Each named move below is a turn or a mirror, shown by a few rows before and after it. Which moves, in which order, take the first row of each later pair to the second? The first pair is answered.
zoked:
[-10   4 -10 -15  -3   9   7  -5  -8   0  12  17   8  -2  -5  -1   6  21
   4   7   3  -8   8  -6   2 -14 -12 -11  18   5 -13   0   6   0  -8   5
 -12  11  11  12  25] => [-12   3 -11 -13  -1   9  10  -4  -8   2   9  15   9  -3  -5  -3   6  21
   7  10   0 -10  10  -9   3 -12 -14 -10  20   3 -10   4   5   2  -8   2
 -12  10  11  10  25]
[-18 -24  -4  -2  -4  -6  -9   8   1 -13  -5  -3  -2 -11  -2  -3   3 -10
 -10  -6 -13 -10   0 -14   2  -7  -5   3 -11  -6  -5   6   1  14   1 -16
  11   6   4  19 -15] => [-21 -20  -2  -3  -7  -7 -13  10   0 -18  -9  -3  -3  -6  -4   5   5  -9
 -18  -4  -4  -5  -1  -5   4  -8  -2   6 -17   0 -11  -2   2  16   2 -16
   4  10   2  18 -14]
[ 12   1  11  13 -15  -1   2  -6  -6  10   5   8  15  15   4  27   0  11
  16  -9  23 -19  -4   5  -4  -1   3   9  14  -2  -6 -14   3  -8 -10   4
  -4 -17  10   3  -9] => [ 15   1   9  11 -15  -3   7  -5  -6  12   6   3  14  11   6  20  -2  11
  23 -14  15 -23  -1  -4  -6  -3   0  10  17  -8  -4  -9   2  -9  -9   3
   2 -19   9   3  -9]
roza:
[ -4  23  14  15  -4   2   0  12 -13   4   9  -5   6  11  -5   5   0   5
 -25   6  -8  16   2  26   9  16 -10  15   0 -24  13  -3  26  -4   1   2
   5  -8  -4   5  -9] => [ 10  12  13   0   3  15  12  22  -6  23   9 -13   0  -3   4  -3   1  12
  -5  -3 -25  -7   6  13   6  14 -19   7   4 -20  16  15   9  -1  -7 -12
  11 -18   7   5  -5]
[  5   3   2 -14  10  -1  -2   6  -1   0 -10  -5  -2   9  10   2  12  -5
 -19   2   1   1  -5  -4   6   7  -2   1   1   2  -1  -7   6  13   0 -21
  -6  -2  -8   3  -1] => [  3   3   3 -12   9  -1   1   6   1   0  -9  -4  -3   9  12   0  12  -3
 -17   4   1  -1  -7  -7   7   5  -1   0   0   0  -2  -6   5  11   1 -21
 -10  -1  -8   2  -1]
[-8 -3  2 14 -3 -8 -2 -9 -8 -5  1  4  1 -7 -3 -2 -4 -5  3 -2  3  0  2 -5
  3  1 -4  5  5 -3 -5  3  9  3  1  5 11  1  0 -5  3] => [  0  -3   0   6  -1  -7   0  -8  -8   0   0   0   1 -12   1  -4  -4  -3
   6  -2  -3  -5   0  -7   5  -1  -5   2   4  -1  -3   8   1   4  -1  -1
  14  -3   4  -3   6]
[  1   6  -1   6   6   6   3   0  -1  -3   4   5   5 -11   8  10 -14   6
  10   0  -9 -11   8  -1  -4 -15  -6 -10  10  -7   1   9  -4   4  -8   8
   2  -2  11   3  15] => [ -8  12   2  13   4  -1  -5  -5 -10 -11   7  12   9  -3   5  14 -13   1
   1   6   1  -1   6   8  -5 -12  -1  -5   6  -8  -1  -2   4   1  -5  16
  -2   5   7   2  11]
mitut:
[  2  -8  -3  14  -4   5   2 -10  -3 -13  12  -5   4   6 -11   5 -31  -4
  -7   6  -2   3  -8   9   1 -11   5   5  -5   9   2  -6  28 -13  11  18
   6  -6   3 -16   3] => [ -1  -9  -6  17  -5   6   2 -10  -1 -14  11  -5   5   6 -10   1 -31  -5
  -9   7  -4   5 -11   5   3  -7   4   7  -4  10   3  -8  30 -10  10  20
   7  -7   0 -19   2]
[ -3   6  -3   2  -6  -3  -7   0   0  -4  -2   3   2   0  -6   0  -2   1
  -8  -2   3   6  -6   6   4   0   2   0  -7   2  -9 -10   4  -2   2  -3
  -9   6  -1  -6   3] => [ -1   3  -4   2  -4  -1  -5   1 -10  -4   6   6   6  -8  -6   5  -8   4
   9  -3  -3  -3  -2   3   0  -2   7  -2   5   2  -8  -6   1  -6   1   1
  -5   2   8  -3   5]
[  3   7  -7   4  -4  -3  10   3   5   3  -3  -4  10 -12   7  -2   3  13
  -1   3 -13  -3   0  -9   3   3  -7  -1  -2  -3  15   6  -2   4   4   4
   6   3   4  -1  -6] => [  1   8  -1  -2  -7  -1   6   4   7   0  -7  -1   7  -6   5  -3  10  10
 -16   4  -2   2   0   1   8   5  -5  -2 -14  -3   9  -2   0   6   4  -3
  -3   6  -2  -3  -7]
[  0   6  -3 -16  12  25  15   6  16  23  -8   2 -25   5  12  -8  12  -5
 -14 -10 -22 -10   4 -16  -7   4  -4 -17 -23   7  -1   4  -6  11   0 -30
  -1  -6   3   3 -22] => [  4   6  -1 -23   6  31  11   6  13  21  -3   5 -24   6  12   5  10  -1
 -12 -13 -13  -9   4 -10  -7   1   0 -25 -19  12 -13   2  -8   9   0 -28
  -8  -4  10   4 -17]
ninab:
[  2  -6   6  -1  -1   7  -6  -2   0  -8  10  -7   0   0   3  -2  17   6
  10  -2  -4   3   6   1  -8   1   8  -1 -11   3  -3  -1 -17  -3   0 -16
 -10  -2  22   2   2] => [ -4  -5   9  -1  -2   3  -8  -2   9  -7   4  -9  -3   5   3  -7  22   2
   1  -3  -4   7   5   1  -4   1   6  -1 -17   2  -1  -4 -13  -2  -1 -20
 -11   0  17  -1   2]
[  1   0 -10  -3   3   2  -1   2   6   1  -1  -3   0   5   5   1   1  10
   8  -6  -7 -14   7 -15   0  -6  -4   5   3  -5  12  12 -13   3 -12  -2
   4  -8  -1  -3  -8] => [  5  -1  -6  -9   5   8  -5   6   7   1   1   1   3   4   5  10   1  12
   9 -10  -3 -11   8 -10  -2  -6  -1   3   4   2   4  12 -16   2 -10  -2
   0  -6   5  -3  -5]
[  9  24 -37 -20 -15  -1  -3 -16  25  -9 -15  -9  -1  -1  -3  -4   2   8
  13  -5  -5   3  -4  -2  -7  15 -15   5  -6   8  21  -8  21  -6  -4  -9
  19 -16  -7   5  -3] => [ 12  20 -37 -17 -18  -3  -3 -17  16  -9 -11  -7   5  -5  -6   2  -2   8
  25  -8  -6  -4  -5  -5  -8  14 -12   6   0  10  22  -3  16  -8  -2  -6
  23 -14   1   7   0]
[  4  14 -15  14   9 -14  -8  -2 -16   4   9   7   6   9   4  -6   0  -1
  -6 -13   8   0  -1  -8   8  -9   8  15   6 -12 -16  -2 -10 -16 -12   1
  -7   9  -6   3  -3] => [  5  12 -14  14   7 -14  -8  -5 -16   2   8   4   8  10   6  -2  -1  -2
  -6 -12   9  -2   1  -6   5 -10   7  13   6 -10 -15  -6  -9 -19 -12   2
  -9  10  -2   2  -2]

Between the rows of a pair lie 2 to 3 moves.
[ -2  24  -1   4 -10 -18 -16 -11  -1 -18   6  -5   4  20 -11   5   2  -5
 -19   1  23  16  -9  20   7   3   2  15 -10   4 -13 -22   8   5  -7  -8
 -14  13 -16 -15   1] => [ 22   3  -6  -9   4   1   6   2   0   9  14 -19  -3 -12   3  -4  -4   6
  26 -19 -17 -26   0  -9  -5  -1 -13   5   5   8   5  18 -23   6 -21 -19
  10 -13   7 -14   6]
ninab roza ninab
[ -2   2   6  -8  -8   0  -2   0  13   3 -18  -2  -2  21   0  -7  17  -1
 -22   3   9  15   0   9   5  12  -5   3 -22   1   5  -9   7   9   2 -14
 -15   0 -14   7   3] => [ 17  -9   0 -13  -1  15  10   6   0  13  -3  -5  -4  -5   8   0   2  10
  21 -12 -16 -16   7 -11  -9   4  -7  -6  -1   4   7  18 -10   5  -6 -11
   1 -15  11   9  14]
roza mitut mitut
[ 13   2  -2   9 -10   4  -3 -19 -14 -13  10  11  13  -2  -6  16  -4   2
   2 -10   5  13   1   7   8   2   5   7  23  -6  -8 -24  14 -17   9   1
   6  14   4  -4   1] => [ 13  -3   3  -9  -9  11  -4 -13   7  -5  -3   4  -1   9  -2  13   8   4
 -24 -14   9  16   0  13  18   4   0  -2   4  -1 -13 -27   6  -3   4 -21
 -14  18  -4  -5   0]
roza zoked ninab
[  4  -4 -10  -1   3   6  -9  -3 -15  -1   0  -7  -7  -8  21   2  -9  -6
  42  -7 -19 -16  -9  -6   3  -9  -3  -2 -11  16  15  20  -9  -9   6  12
   5   4  20  -2 -11] => [  4   0  -2 -18  -1  14 -15   3  10  -1 -14  -8 -17  12  19   4   8  -6
   9  -6   0  -4 -10   8  16  -3  -6 -12 -36  21   3  10 -13   1   7 -13
 -19  13   7  -1 -12]
mitut mitut roza
[  3  -5  -3 -14  -1  -4   3   7  19   1  -6  -4  -6   5   0  -7   9   2
 -12  -5  -2   3   0  -3   1   3   2  -2 -13   6   0   4  -7   3  -1  -4
  -4  -3  -6   3  -1] => [  8  -4  -1  -9  -2  -3  -4   5   0  -4   9   2   2  -8  -2   8  -6   4
  13  -5  -2  -1   4  -2 -13  -1  10  -3   6   9  -5   4  -3  -8   2  11
   1  -2   7   2   5]
mitut roza mitut
[-11 -31  -1  -4 -15  -4 -31 -11 -15 -15  -3   8  13  -2  13  22   4 -10
  -4   2  19   3  23   8  -7  16  29   3  16   3   9 -21   9  -8   1   0
 -15  15  14  -5  16] => [ -2 -37   0 -20 -13   8 -23  -6  -6  -3  -2   4   5 -11  21  23   4  -4
   7  -8  12 -12  26   3  -9  11  21  -5  17  10  10 -10  -7  -4  -5 -17
 -21   3  23  -4  19]
roza zoked
[ -3  -2  -5  -2  -2   5  14   7  21  12  -6  -1  -6   7  -4  -9   8  -1
 -14  -6  -3  -1  -2   2   7   4  -2   0 -15   1  -1   5  -4   2  -1 -17
  -8   8 -11  -2   0] => [  5  -6  -6  -2   1  11  19   7  14  16  -1  -1  -9   0  -2  -7   4   2
   7  -9 -15 -13   0  -9   2  -1  -3  -3  -4   1  -1  17 -10  -4  -3 -12
   2  -1   1   2   2]
mitut zoked mitut
